In the rows, zero is written as 128.
Each named turn below is shown by a few rows before and after it. Which turns, in which order, take the first row of each later pair to the second? The first pair is answered.
turn P:
[125 129 142 139 144 116 120 131 155 111 124 135 107 134 132 146 116 143
  98 133 130 114 117] -> [128 129 143 143 153 115 123 127 159 112 123 134 112 140 137 140 127 144
 100 132 130 119 124]
[105 107 188 162 131 126 116 154  62 139 106 116 126  80 135 151 132 114
 128 153 139  52 140] -> [119 107 182 181 172 115 124 130  89 138 115 108 157 112 156 115 190 115
 141 144 131  81 177]
[134 110  93 171 140 148 141 146 142 126 109 152 182 148 131 146 136 138
 169 144 141 137 176] -> [128 112  67 159 128 149 133 150 140 124 135 152 186 142 123 148 110 134
 162 142 135 142 161]
[102 157 143 213 134  85 109 136 126 160  55 190 121 149 157 136 188 132
 141 139 142 131 148] -> [104 160  85 206 144  78  98 124 149 156 115 183 160 167 159 108 188 129
 140 126 121 168 152]
turn S:
[118 143 152 130 144 146 112 126 119  85 134 111  90 126 117 141  88 107
 161 151 146  93 185] -> [120 157 144 149 160 133 116 115 105 107 132 119 110 141 145 125 130 109
 178 151 142 115 204]
[103 140  76 139 137 103 139 130 123 170 117 188 131 151 177 172 168 144
  96 147 117 190  93] -> [109  96 116  66  80 165 150 148 147 128 110 142 102 105  90 185  92 118
  93 147 121 146  69]
[100 120 125 129 149  88 114 140 125 137 117 112  97  94 140 145  93 114
 107 124 128 116 134] -> [111 113 144 104 138 115 135 132 116 153 104  92 118  87 129 119 122  98
 147 126 123 126 157]
turn H:
[151  76 176 182 180 124 144 113 146 111 101 103 136 143 121  95 167 139
 142 117 118 109 169] -> [151  82 168 167 183 128 147 113 166 106 101 108 139 160 123  96 178 141
 141 122 116 123 165]
[155 113 126  84  91 165 139 160 107 138  99 143 105 135 117 127 122 123
 148 129 134 138 135] -> [154 120 118  84  93 163 140 159 109 144 101 147 110 141 122 126 128 124
 151 130 133 147 133]
[130 158 150 148 173  90 114 116 140 135 138 164 116 130 153 132 119 124
  93 117 102 125 123] -> [131 153 156 153 173  89 112 117 135 134 135 158 113 121 148 131 112 123
  92 115 104 117 124]
turn Z:
[152 118 131 179 157  93 117  96 121 137 157 101 171 114 138  81 147 124
 134  91 111 140 183] -> [157 130 125 139 145 115 130  93 132 144 150 103 182 132 135  74 173 117
 157 101 109 167 177]
[134 141 117  96 145 139 143 104 138 138 127 121 162 160 149 132 144 125
 119 136 140 146 132] -> [125 149  99 107 143 124 129 112 128 141 140 134 154 155 157 146 123 132
 103 136 139 143 118]
[118 177  98 124 144 111 121 134 127 136 122 175 104 174 160 159 137 151
 111 144 141 154  98] -> [119 154 120 173 162  89 111 131 116 122 125 160  94 153 157 160 113 155
  89 131 143 118 115]
Then:
Each pair is two turns apart.
[132 108 153 204 175  89 108 127 128 113 133 126 117 110 142 132 119 148
  85 116 127  89 140] -> [149 128 155  98 152 156 152 117 167 130 102 119 148 156 129 102 203 125
 153 139 123 156 144]
Z, Z
[125 138 119 117  96 120 130 106 142 165 116 160 126 162 155 115 171  98
 175 130 110 155 140] -> [116 131 105 134  76 111 117 111 101 177 141 155 131 126 149 118 126  91
 170 123 104 140 136]
P, H
[126 134  95 140 137 116 112 125 112 127 172 125 157 130 125 103 116 130
 132 121 111 144 139] -> [133 120 117 145 144 121 118 118 117 121 164 112 159 128 118  92 126 124
 138 116 113 137 157]
Z, Z
[122 106 151 140 148 108 122 117 108 137 159 128 142 108 128 107 139 125
 122 125 113 112 154] -> [124  96 151 126 141 118 119 120 125 121 167 121 136 106 111 111 120 124
 114 122 113 108 145]
P, H
[115 180 104 116 103 117  90 132  80 170 143 169 135  97 154 117 102 119
 124 136 108 124  88] -> [124 157 171 153 122 111 102 129  72 162  95 154 115  82 150 121 118 122
 121 135 123  82 116]
P, Z
[109 134  81 139 121  93  91 116 117 131 174 146 127 118 152 129  91 139
 121 102 117 146  93] -> [122 118 153  97  83 146 131 116  83 155 109 117 127  86 122 117 122 114
 180 113 126 128 116]
P, S
[136 163  89 107  82 112 124 121 128 169 126 149 109 102 133 118  66 137
 141 117 124 150 112] -> [144 129 129 130  99 108 122 121 153 130 117 123  91  89 107 119  44 139
 115 106 131 111 125]
Z, H
[114 145 104 145 129 148  99 137 128 117 155 128 141 139 142 135 131 167
 113 123 115 141 135] -> [111 139 119 154 119 146  98 142 106 124 145 127 129 118 139 145 113 167
 112 124 120 121 132]
H, P
[137  99 168  81 111 141 153 118  88 115 106 164  75  91 148 128 143 107
 121 136 133 171 133] -> [140 106 164  94 127 130 153 113  92 120 105 171  80 105 166 123 166 112
 122 137 132 183 141]
Z, P
[139 127 106 138 139  94 100 147 129 136 105 143 122 117 135 159  99 127
 129 129 143 124 136] -> [149 113 135 117 128 120 116 146 134 131  84 121 123 105 112 149 107 115
 148 130 143 117 147]
P, S
